Each row of X is roughly a mix of the hidden directions of one of a few groups.
X, 111 rows:
[[ -4  46   1  22 -14  -7  50  -1 -16  10   3]
 [ -9 -19 -16 -19   8   0   5  49 -20  -3  41]
 [ 33  22  -1   8 -17  17   4 -43  19  11 -33]
 [  2 -29 -10  19 -32  -4 -56  -2  12  -5  -9]
 [ -8 -20 -15  15 -25   0 -61 -14  12  11  -8]
 [ 25  -9  -2 -53 -33   1  13   6  -6  27   8]
 [ -9 -42   2 -18  21  20  12  43 -10 -23   9]
 [-38  17  18  27   8  10  26   8  24 -28  25]
 [ 10  16   1  30   5  -8  56  12  -8 -30  -8]
 [-43 -22 -17   4 -24  -6 -44 -13 -10  -3 -15]
 [ -8  15  -2  38  16  15  43 -11 -10 -38  -7]
 [-47  13   1  18   3   3  33   8  14 -36  18]
 [ 14  12 -17 -18 -22 -12  28  55  -5 -18   3]
 [ 14   6  -7   0  32   3 -52 -37  16  -6   5]
 [ -3  19 -22  -7 -12 -26  26  45  -3 -20  30]
 [-19 -20 -21  13 -37  -3 -52   9 -10   0   3]
 [ -9  20   7  52  25   3  22  12  -6 -34  -4]
 [  6  35   9   1  -2  -7  10  55  13 -19  26]
 [ 16  52  -8  12 -12   2  42  18 -13  14   2]
 [ -3 -39   3  -5  22  -3 -50   6  23 -14 -21]
 [-35  14  17  41   5  -2  -8 -13  22 -39  -4]
 [  5  15  -2 -33  35  18  51  -3  -7  12   7]
 [ -5  22  10   9 -28 -11  50 -15 -29  20  10]
 [ 27  25   9 -22  23 -14  54 -10   4   6   5]
 [ 14  11   7 -22  36  23  55   4   1  -1   4]
 [  8   1  -3  53  14 -22  34   6 -16 -26   6]
 [-17 -10  16  -2  37   1  23  46  -9 -16  28]
 [ 26  14  -3 -32 -32  18  11  11 -20  38 -19]
 [ 13 -11  -9   1  18  -7 -44 -50   3  16  19]
 [ 18 -22  -9 -35   9  -5 -32  -3 -27  36  22]
 [-21 -30  33   3 -13  18  23  -6 -21  43   0]
 [ 11 -19   3 -36 -22 -19 -34   6   1  44   4]
 [  0   4 -25  -9 -23 -20  36  36   1 -19  32]
 [ 35 -26  -9 -39 -20  17  -9   9 -13  19 -29]
 [ 11  27  12 -15  27   8  60  -4   2 -10   1]
 [-29  29  -9   8  13   9  35 -19  16 -41  13]
 [-10 -34   7  -2  25   0 -49   7  25 -18 -18]
 [-15  30  -4  -4  16  -9  17  55   4 -26  13]
 [-37   3  10   5   7  -3  47  42 -11   3   0]
 [-41  25  -3  33  -1  -9 -15  -4  17 -31  26]
 [-13  16 -11 -16  22   0  40  28 -11 -14  42]
 [ 17  13  -6 -30  23  22  57   3  -4  -2   9]
 [-46  16   3  25   3   4  19 -13  17 -40  14]
 [-28  36  29  34 -13   7  17  12  16 -27   3]
 [ 29  27  -4  12 -15 -10 -21  21 -10  42  31]
 [ -7 -15 -11   4  31   5 -58   2  28 -14  -1]
 [ 11  24  11 -18  39   9  54  -3   3   6   8]
 [  4  14 -10 -10   1 -16  30  60   3  -8  22]
 [ 19  10  14 -16  43  17  50   6  10  -2   8]
 [-50  18 -15  15 -16  11   8 -15  -1 -42   2]
 [-44  -6   3   7  -1  -3  53  27 -10   0  10]
 [-28 -18  14  -4  20  16  -9 -20 -28  26 -43]
 [ 35 -25  -6 -19 -27   2 -20  -1 -17  35 -28]
 [ 28  -1  -1   0  13   7 -51 -41  17   1   8]
 [  8   5  -9  44  32  16  10  14  -9 -42  12]
 [  2  26  -4   5  -9 -16  25  39 -18 -15  45]
 [-23   5  17  40  17   6 -11   0  34 -40  10]
 [-39   9  38  24  14 -25  -3  15  22 -16  17]
 [-28   2 -16   1   4 -22  -7  33  -6 -15  53]
 [-21   5  16   2  -5   3  48  51  -4   0   3]
 [ -9  12  24  12 -13  -4  41  50 -10  16 -11]
 [ 17  -8   3 -33  -5 -12   4   3 -36  49 -20]
 [-25 -20   8  16  20  20 -12 -26  34 -32 -23]
 [-38  16  -3  23  -6   7  24 -10  21 -48   5]
 [  2 -12  16   1   3  17 -42 -51 -10  20 -13]
 [ 44 -30 -24 -32  -1   4 -14   5   9  30   9]
 [  9  11 -18 -50 -11  12 -32   1  22  30  -4]
 [-14 -31   3 -16 -27 -14  -2  29 -47  -2 -18]
 [-13 -40  15  -2  23   7 -50   5  14 -19  -7]
 [-10 -36  -5 -10  18  17 -16 -48  -9  16 -25]
 [ -6 -26   3  -9 -12  -1 -21 -43 -32  38   0]
 [  6  18  -6  -6 -19  -8  35  56   4 -22   3]
 [-17  30  -1  51  20   1  26  -5  -6 -25  13]
 [-15 -21  -8  -2  26  16 -58 -12  20 -11  -3]
 [ -1 -16  -5   3  27   3 -61  14  23  -7 -14]
 [-13 -24  -9 -45 -12   9 -31 -35  13  18  -4]
 [ 15 -17   6 -37 -17  -3 -40  17   0  39  -2]
 [-45  28  12  24  -3   1  27  17   8 -30  14]
 [ 19 -27  -9 -32   3  -6 -26  -5 -27  41  19]
 [-33  13  -3  24  -7  -3  47  13  11 -31 -18]
 [ 34   4 -22 -13 -16  29  -5  -1 -27  27 -36]
 [-38  -8  17  13  26 -10 -14  -6  28 -34  29]
 [-44  12  14   2  14   0  32  43 -10  -2  15]
 [ 34 -13 -14 -11 -42  -1 -21 -19  -8  23 -30]
 [  3  30   5  15 -21  -6  56  -3 -27  11  13]
 [  7  18  -9   5  21  -6  20  39  35 -28  29]
 [ 37  -2  -4  -6  11   9 -50 -34  20  -3   4]
 [ 18 -13  -2  -1  10  12 -44 -52  14   2  11]
 [ 42  -6 -22 -24  -7  21 -30  21 -12  26 -15]
 [-29   8  12   6 -10  -8  47  45 -14   4   9]
 [ 23 -23  -4 -46 -22 -15 -23  11   5  32   4]
 [ 12 -22   1 -42 -15  17 -42   0  -3  31 -10]
 [-16 -10 -14  -4  17  -1  14  35   7 -35  47]
 [ -6   5 -16  53  28  11   5 -15 -10 -30 -20]
 [-41  11  21  31  26  -8  -3  -3  20 -30  21]
 [  6 -10  18 -32 -12 -10 -42  31  10  32  11]
 [ 53 -10   4 -23  -3  -3 -26  13  -5  37   4]
 [-26 -13 -22 -15  -7  40 -22  12 -32  30  -5]
 [ 21  11  19 -12  36  16  52  17   2  -6   7]
 [  2 -38  -9 -38  17 -26   7  30 -14   5  23]
 [ -9   7  -3  49  34  10  -1   1   5 -37 -23]
 [  3   5  13   1 -23  -7  43  51 -13  12 -15]
 [ 10  28  13   7 -28 -14  44  14 -26  27   7]
 [-17  -8   2   7  32   6 -53  10  31 -19   5]
 [ -2 -20  21   1  41  19 -25 -26   1  35 -17]
 [-23 -33  -9   6 -21  -8 -56   0  -6   9 -13]
 [-11 -26 -12  16 -34  -5 -53 -11   7  -6 -17]
 [ -8  33   7   8 -18  -9  62  -9  -9   3  -5]
 [ 25   3  -4 -33 -12  -8 -40  12 -38  24  -5]
 [ 40  17  -4   2 -35  13   3 -30  -2  19 -34]
 [ -9  28 -16  51  29  14   9  -8  -2 -27  -8]]
Here is one row of each group, with its name. Which group are the others in?
[-18  30  -9   3   3  -2  22  38  13 -48  -1] | D
[ -5 -18  -4  20 -36 -16 -53 -13   3   2 -19] | V
[-16 -13  12  -4  26   4 -55  19  30 -12   3] | T

[ -7  35  -5   4 -22   5  52 -24 -19  12   5] | T
[  0 -44   3 -28  11 -14  -4  42 -27  11   8] | V
[ 12   3  10 -17   5 -17 -15  -2 -24  63 -10] | V
[ 30  42 -18   0 -24   6   3 -34   5  30  -2] | V
[  8 -21  29 -35 -25  -7 -22  24  -8  35   6] | T
[-34 -23  16   5  13 -22  12 -21  23 -37  25] | T
[ 10  34  -2  -7  -7  -3   4  14 -33  52  17] | V
[  4  27  -9 -10  -8  -3  20  54   7 -36  -2] | D
[ 20 -12  -7 -49 -29   6 -16  -3  -7  39  -7] | T
[ 30   3  -5  -4  -1   5 -53 -42  10  -5   1] | D
[-36   4   8   4   4  -9  45  43 -14   9   9] | D
